The rows of M fall into 4 groups, and each row is roughly a mix of its group's hidden directions.
M:
0:   36  109 -114 -420  -55 -239  171 -274 -151  -76  141
1:   -9   30   10 -413 -240    3  181  -51  -30 -362  136
2:   45 -104 -150  280  214  126 -118  107  148  -20 -439
3:   94   43   12 -283  -67 -207  -34 -172  149  446 -160
4: -104  103   23 -243 -202  -82   94  -64 -121   54  507
5: -197 -467   44  -79  215  -10   -2  109  203 -203   99
6:  -15  203 -192 -249 -381   85  143  309   52  -61   29
7:  166   58   68 -372  190  -59  -31  322 -185 -110 -226
8:  -69  106  100 -305 -129 -134   18 -167  -23   33  482
9:   93   24   64 -334  232  -72    4  367 -239   -5 -199
10:  -74 -333  222  199  325  204  -19  184 -106  -15 -129
11:  310  325  106  -48  317  200  -55  -20  134   67 -183
12: -281  123  -11  106 -214  231  102  348  -12  115  257
13:   54  -42   52  171  415  -83 -124 -278  -90  251 -189
14:   54  150  -82 -474 -201  -78  227 -132 -149  -58  134
15:   34  198  385  -85 -149 -162   62  310   48  186  184
16: -194 -125   98  -22   92 -410  205 -144 -208  206 -162
17: -166 -239  218  367  123  215   48  227   26   50 -174
18: -155 -178   52 -323 -289   81  -27 -219 -292   30  166
19: -110 -197  193  286  218  284  -40   47   11 -245  230
20:  170   20   11 -413  209 -219  -64  257 -183  -21 -142
21:  180 -127  271  -80   93 -264 -108 -323   22 -283  111
22:  211   66  328    8  341  -93  -61 -281   -8 -162 -159
23: -320 -209 -127 -101 -343   64  123  168 -239   89  115
24:   81   85  -21 -469 -221 -154  192 -105   13 -238   60
25:   53   12  329  -47  307 -120  -58 -300 -127 -157 -242
26:   24  -46  259  -27  312 -197  -68 -298 -164 -269 -125
27: -266  -82 -289  178   82 -354  183  204   16   55 -110
28: -279    9  -91  360  -16  318  124  201   73   16 -191
29:  -38   27   49 -138   24  247  218  -54 -287 -402  188
30: -305 -286 -227    5 -315 -148   59   75  -92  -67  215
31:   31  102 -121 -366  -74 -250   -8 -147  128  334 -196
32:  -42   59 -176 -103   15 -304   99 -124 -213  185  414
33:  -29  119 -203 -130 -121 -227  168 -122 -290   42  384
34:  132   38   64 -478  -54 -219   97 -292   36    7 -133
35:  123  -43 -278 -243  109  -88 -118 -454 -107 -102   22
36: -258  -87 -219 -117 -322   48  144  206 -131  302   42
37: -302   85  -69   56 -162  253   38  268  126   66  355
38:  193  406   38  203 -199  124    6  -51 -203  208 -170
39:   61  131  -82 -312  -98 -177  -63  -61   91  420 -240
40:  -82   36 -434  142   14 -144  164  -10 -345   92  152
41: -199 -264   63   64   41 -473   52 -146  -91 -202   24
42:   61  -52 -377 -114   66   87 -118 -397  -41 -231 -126
43:  204   39 -231  -97  112 -411   22 -155 -302   82   77
44:  433   36  280  -24    0  -88  -61 -127  243  -67  237
45:  271   74 -137   12  -69 -352  122   87 -393  -42  -98
46:   83  126  -64 -433 -100 -228    4 -133  136  276 -163
47:  -20   10   60  -62 -331  231  182  236  -33 -305  250
48: -239 -148 -118   50 -165   -9   23 -281  303 -138  319
49:   12  -91   99  429   27  176 -171  271  180  142 -164
50:   30 -188  337   95  292  115 -194 -144  163  258  -79
51: -183 -243  -30 -150 -328 -259  128  -62 -168  160  224
52:   -1 -132 -141  276 -262 -285   15   95  304   79  210
53: -231  -15   45  265  -45  376   36  225  265  -37 -151
54: -136  -91  -28  344 -196  131    6 -331  242   -1  215
55:   42  107 -140 -388  -69 -279  165 -280 -173  -73   93
56:   67  -52  142 -338   98 -160   -4 -373   78  293  -88
57: -119   58   27  368 -255  203  -24 -317  174   -5  154
58:  -46  118 -253  -73  -83 -200  175  -51 -349  154  323
59:  146  233   -4 -172  162  -44   60  266 -358  109 -260
60:  -73   12 -244  267  332 -281 -115 -172 -208  -60   -8
61:  323 -145  257 -124  133 -226 -110 -161  -46  -94 -301
62:  -43  151  293  -86 -214    9  100  305  167  147  316
63:  -35 -199  172  -99   66 -253  -75 -259 -214 -328  203
64:    4  -95  151 -276  245  -86  -55 -394   38  280  -40
65:   84  278   30  263 -192  130  144  153 -172  316 -186
66:  261  349   61 -149  286  266  -40   -4   46  142 -154
67: -183 -387   62  333  134  103  157  194  120   98  -53
68:  -34   27   37 -311 -123  161  251  -56 -140 -336  276
69:  -50    0   27 -110  250   -3 -191 -224 -212 -451   51
70:   11  190  111 -285  269  254   22  -82 -310   48 -206
71:  210   80 -188 -145   85 -435    9 -161 -257   57  128
72:   53  171 -260   71 -270  -99  171  199 -156 -367    6
73:   23  -28  -24  -31 -340   42  198   94   89  486   50
74:  175    4  -17 -380  221 -171   11  311 -181  -11 -180
75:  -82 -209  -50   65 -119   15  -71 -350  322 -161  294
76:  190  401 -143 -247 -143 -152 -118 -253 -101  -52   54
77: -246 -301  111  371   10  187  146  145  115  151   27
78: -114 -197 -104    6 -140  -25  -17 -326  323 -144  317
79: -110  -10  -94  366  -63  219  -39  370  -27 -258   51
80:  -87   78 -258  215 -103   99  152  391  141  264  -51
81:   51   97 -139 -254 -406 -160  161  132  123 -267   -3
82:  147  128  164 -368 -268  258  232   54  -66  115   57
83:  137  259 -238 -346 -114 -238  -41 -230    6  -89  144
84:   27  121 -325 -112  -72 -211  123 -103 -367  100  250
85:  -46   55  218 -188  302  108  -10 -208 -301  -91 -288
86:   74    8  154 -264   63  278 -171 -305 -220 -249   56
87:  297  179  131 -243  -52  439  -62  -42    7   86  105
88:  317  -85   67  -81  225 -255 -144 -232    8  -72 -318
89:  115  276   85  297 -181  156   88  113 -165  288 -207
90: -205 -256   40 -166 -177  -93  -54 -172 -305 -226  250
91:  123  -49  267    6  290 -245  -87 -290  -43 -296  -17
92:   73  354  -28 -166   36  -59   78  245 -338  165 -209
93:  -16  -27   61  367  -52  235 -144  371  167   78 -161
94:   31  -38   45   73  424 -102 -105 -347 -165  162 -175
95:   39 -172  225   60  327  -59  -35 -437 -144   80  -15
96:   95   73   72 -282  235  -65  -28  346 -235  -78 -274
97:  242  153  222   28 -141 -287  165  268 -246   67 -130
98:  -53  -25   48  116  -68  428  -83  140  232 -144 -327
99:  187  493    3 -114 -237   -5 -138 -161 -140   -5  -55
100:   50  -83 -387  166  173  -76   62 -216 -265   -8 -269
101:  -28   45  367   66  -67  -77   53  437   49  234  109
102:  -64  -68   75  459   23  235 -100  306  -22  -94  148
103:  154   57   37 -326  240 -112   -6  312 -257    3 -217
104:  -60 -119  168  445  175  263 -169  155  -86   75   72
105:  183   67 -180   -4   68 -438  115  -23 -336  136   63
106:   97 -106  208  -22  115  -49 -186 -203  -73 -475  170
107:    4  105 -213  128 -170  -32  179  146 -178 -470   82
108: -137 -208   95 -217  -79 -143 -114 -252 -279 -277  199
109:  -93 -311  258  248  225  185   -7  265  -19   26 -161
110:   81 -348   65 -261  292  -83 -181  -91   71 -256  106
111:  189  -83  279  -75  126 -238 -119 -368   13 -244   91
112:   27   31   37  365   56  296  130   47 -407  -23   56
113:  294   36  -30  135 -222   71  -23  168  408  106  219
114: -136   -9 -332  375   24  169  109  244  -89   46 -190
115:    5   49 -191   40 -137 -178  163  -25 -212 -487  125
116:   39  -85  113 -184  273 -172   -8 -456  -45  209  -39
117: -223 -150  -36  161 -210   73    9 -272  311  -85  297
118:  176  145 -125 -498   79 -233  -87    9 -111 -138   19
119: -164 -181  -67  166 -221   19    6 -261  353  -71  278
120:   68   84 -226  112 -266  186   27  330  250  204  145
121: -110 -176   76   26  119 -460  -53 -214 -122 -266   76
122:   24  -18   21  170  347  -33   33 -282 -366 -204   83
123:  -24  -84 -501  141   96   65    2 -126 -277  -48 -168
124: -314  159 -152   93 -183  274   83  263   39  101  252
125: -342 -260    6  350   -1  155  192   77  114  138   98
126:   31  -22  -86  243  157 -210 -215    6  218  295 -313
127:  115  -67  186  -49   99  -80 -227 -186  -60 -454  222
128:   48   22 -158  275  -95 -120  193  307  285  276   11
129:  -16  149 -437  112   22 -225  124   55 -312  119   92
130:  -38   37 -206  327  -40 -152  151  274  275  235  -98
131:   32   78   26  247  223 -300  177   92  171  240 -284
132:   26   33 -499   44    4 -103   88  -41 -366   90   34
133:  138  124 -356   62    9 -301  153  -39 -363   14  -53
134:  216   85 -158  -34   72 -425  117  -61 -323  162   30
135:  -53   52  -99 -145 -405   45  105  312  147 -234  168
136:  226   49  -90 -488  139 -244  -34  104 -157   15   14
137: -138 -104   80   17  132 -483  208  -84 -110  184 -179
138:  197  110  -90  -68  -69  372 -248   40  159 -270  217
139: -159 -192  -13 -323 -267  -48    0 -216 -278   23  224
140: -139 -260  243  300  295  244  -78   25  -88  -70 -119
141:  118   85   22 -255  -68 -136  -81  -69  150  474 -216
142:   39  109  225  -55   42 -404   66  137   12  234  325
143: -175   25 -192  323 -116  173  -48  371  -67 -222   74
144:   39  -13  525 -172  -29   11  -84  -34  311  -46   32
145:  -58  390   43  128 -177  136  117  231 -215  174 -221
146:  130  138   34   64   66 -443  103  211 -183  279   86
147: -272 -121  186  408 -111  301   56   64  123   32   -3
148:  134  126  326 -141  345   -5  -13 -245 -196  -25 -193
149:  -13 -293  185  -36  374   57   11  307 -195   47 -129
150:   58  -75  123  207   84  204  -99  200  220  -73 -443
151:   95  -52  -81  259  115  137  -42  146   53  -23 -521
152:  102  176 -186 -363 -216 -282   90  -91   26  181 -177
153:  144 -216 -216  -71  207   39 -189 -356   27 -186 -234
154: -175  -55  169  -15  -48  397 -178   61  366 -151  -32

One row of each group comes first, with its name. Which group is each row after those in?
  -2  -90 -346 -127   33  147  -64 -439  -33 -225  -15 -> (98)
 149  152    7  -70 -156  549  -70   93   89  136   -8 -> (104)
-136 -211  159  397   82  255  121  215    0   94 -167 -> (69)
  71   96   -7 -442 -294  -39  218   22   92 -239   66 -> (113)

-187  -76  -30  376 -159  135    1 -325  223  -27  180 -> (69)
   1  -74   86  424   10  183 -173  297  171   82 -188 -> (113)
 211  318   63  269 -165  112    8    0 -202  287 -174 -> (69)
 201 -223  470 -125   51   11 -143   32   55   -4 -248 -> (98)
-289   13  214  -13 -140  305  -30  189  258   49  259 -> (98)
 -35    4   -1 -102 -312   -1 -113  305  397  191  -83 -> (113)
 -40   51 -389  -66  -24 -187   95 -145 -277   62  331 -> (98)
  40   49   95  130    4  257  154  -14 -477 -189  180 -> (113)
 -50 -428  121  151   93  112 -117 -192  256 -171  161 -> (69)
 -95 -184  202  335  164  259 -205  106  160  207  -55 -> (113)
